(in the rows, 128 means zero)
One turn or mirror swaps these rows in pairs. Which row does each one swap with?
fogaf: [108 129 168 133 144 124 158 138 151 164 115 112 123 157 152 140  74 126
 125 103 145 115 176]
mida: [ 95 131 149 169 141 108 165 141 152 157 125 113 116 150 130 140  87 129
 127  91  98 133 175]
Bubi: [ 99 127 171 133 146 122 157 136 134 150 110 104 133 160 155 134  89 135
 128  96 146 104 175]
Kup: [100 125 152 168 135 128 122 132 131 169 119 131  94 139 137 151  92 126
 143  98 132 124 171]
mokid: [126 119 132 148 133 118 145 128 169 142 121  95 124 167 118 122  95 145
 139  95 137 118 144]
gon: [131 137 139 140 158 107 148 163 153 143 139 117 128 124 125 146 127 124
 172  84 135 141 152]
lalek: [100 134 125 155 152  87 148 145 160 169 116 109 138 150 118 122 104 133
 172  95 132 124 147]
rof: [131 138 162 151 142 127 131 148  99 146 133  91 117 168 148 143 104 130
 151  99 147 139 162]
mibo: [ 89 119 154 146 134 107 132 134 137 169 157 127 127 168 140 129  98 138
 128  95 154 116 174]
mapar: [127 122 132 150 159  87 137 148 138 180 119 106 121 147 140 139 114  93
 140  89 149 113 156]
Bomob: [137 137 158 154 143 127 120 156 114 145 127  96 111 169 152 136 104 125
 147 111 153 137 160]
lut: [ 95 133 162 146 153 114 158 141 126 137 107 102 136 152 148 139 105 142
 136  97 145  93 174]
bemiv: [116 123 136 146 161  93 137 137 144 179 118 109 114 144 135 130 105 102
 135  83 158 104 157]
kug: [ 97 139 150 148 142  97 165 133 135 143 138  92 147 173 135 133  92 134
 136  86 113 123 166]
nuleg: [136 141 147 154 151 113 135 149 117 133 104 116 121 136 126 141  96 102
 143  99 142 133 131]
Nadi: [100 123 147 173 137 129 141 134 142 169 115 133  97 146 133 151  92 126
 137 100 119 131 173]
musob: [119 120 131 155 136 113 119 149 119 121 134 111 137 158 128 129 126 121
 152  84 115 144 153]
Gogus: [123 141 122 156 143  91 146 126 161 155 117 119 142 140 113 142 111 139
 156  94 134 142 145]
sifas: [117 146 169 143 141 105 147 139 115 172 121 121 127 157 151 130 112 127
 148  89 127 168 163]
Zuros: [ 99  97 146 122 140 114 130 139 142 128 117 114 132 158 157 144 112 125
 145  89 119 143 144]
lirod: [102 140 152 142 154  97 151 148 143 153 159 122 131 169 135 124  99 129
 117  97 156 122 178]
Bapi: [103 135 147 137 148  93 143 152 139 159 164 119 136 170 136 122  98 127
 125  97 159 127 173]
Vozo: [137 118 135 148 147 124 112 151 141 136 117 127 123 133 133 146 118 114
 141 110 160 120 159]
vule: [125 126 134 151 140 119 145 138 174 146 117  93 120 171 128 125  84 142
 138 106 146 117 150]
Pipa: [132 140 138 143 157 101 152 164 153 143 133 113 131 121 122 143 122 121
 173  86 136 133 154]
fesa: [121 145 154 152 133 101 143 143 130 150 112 112 131 127 129 124  94 102
 145 100 140  94 140]
natu: [122 147 123 153 153  88 153 132 155 153 112 116 143 139 113 134 112 138
 154  88 140 137 147]
labe: [109 128 163 143 129 107 150 117 148 159 123 118 123 168 133 142  86 116
 115 117 130 131 136]
sol: [ 94  92 144 131 134 121 122 136 149 128 121 119 129 161 151 139 118 128
 143  95 129 138 149]
gug: [117 132 143 155 136 115 155 149 176 165 123 100 107 154 128 122  93 138
 145 119 137 111 153]
num: [128 133 136 140 157 107 146 166 153 141 146 121 124 131 126 140 123 118
 177  87 133 134 158]
Temo: [109 126 132 155 148 119 124 163 128 143 126 125 129 130 129 125  88 129
 163  69 154 113 165]
kinap: [124 131 148 151 155 131 133 165 124 160 132 101  97 155 147 138 111 112
 160 116 155 142 157]
tes: [111 133 135 154 131 123 120 169 140 135 139 132 125 136 126 127  80 134
 158  84 134 134 170]
vem: [112 140 166 142 129 108 137 135 118 174 125 124 126 158 151 135 112 131
 150  96 122 169 161]
Mibev: [119 106 135 141 142 126 110 142 139 125 113 119 133 144 137 146 121 126
 148 105 153 113 154]
kupim: [122 120 152 142 151 118 129 143 123 126 107 121 116 150 150 144  96 111
 141  95 127 158 133]
Zesut: [125 118 131 155 154  89 125 159 125 154 138 108 127 145 138 146 128  93
 143  93 127 140 156]
Nubu: [115 128 135 148 130 121 112 169 143 134 137 130 128 134 134 132  81 124
 162  83 133 133 167]
genog: [ 90 120 153 141 143 135 142 120 132 150 133 132 110 159 129 142 101 102
 133 109 142 140 144]
Zudis: [134 141 149 136 152  90 150 150 151 169 112 106 142 136 138 141 107 123
 166  73 130 149 152]
neda: [103 140 161 155 156  97 156 149 122 127 112  97 140 145 147 143 106 139
 140  95 142  99 168]
kepul: [106 138 158 154 154  91 155 142 123 121 113 106 139 145 143 147 116 146
 131 100 130 103 160]
rosi: [102  94 138 130 136 125 114 138 141 133 114 116 133 152 149 142 122 125
 150  99 140 120 153]
nirig: [ 93 136 160 161 146 109 133 149 114 174 128 126 114 163 139 125 123 131
 160 107 127 155 166]
Pakov: [107 139 173 139 138 109 165 148 155 164 157 125 117 155 140 133 113 137
 147  99 118 134 175]
fafi: [105 134 174 135 134 113 160 142 153 166 152 125 114 154 143 139 121 137
 142 103 117 149 172]
Gib: [117 141 159 159 143 110 147 128 146 162 130 134 120 151 126 150 131 148
 138 103 125 162 165]
rane: [118 140 156 155 145  82 154 125 147 140 116 108 133 154 138 144  94 134
 115 114 129 116 138]
bogot: [110 139 176 136 135 108 165 145 155 169 151 122 121 150 142 139 119 142
 144  99 118 144 171]

Swapped with fogaf: Vozo
Swapped with Zesut: mida
Swapped with Bapi: tes
Swapped with Mibev: Bubi
Swapped with Kup: bemiv
Swapped with vule: Bomob
Swapped with bogot: gon

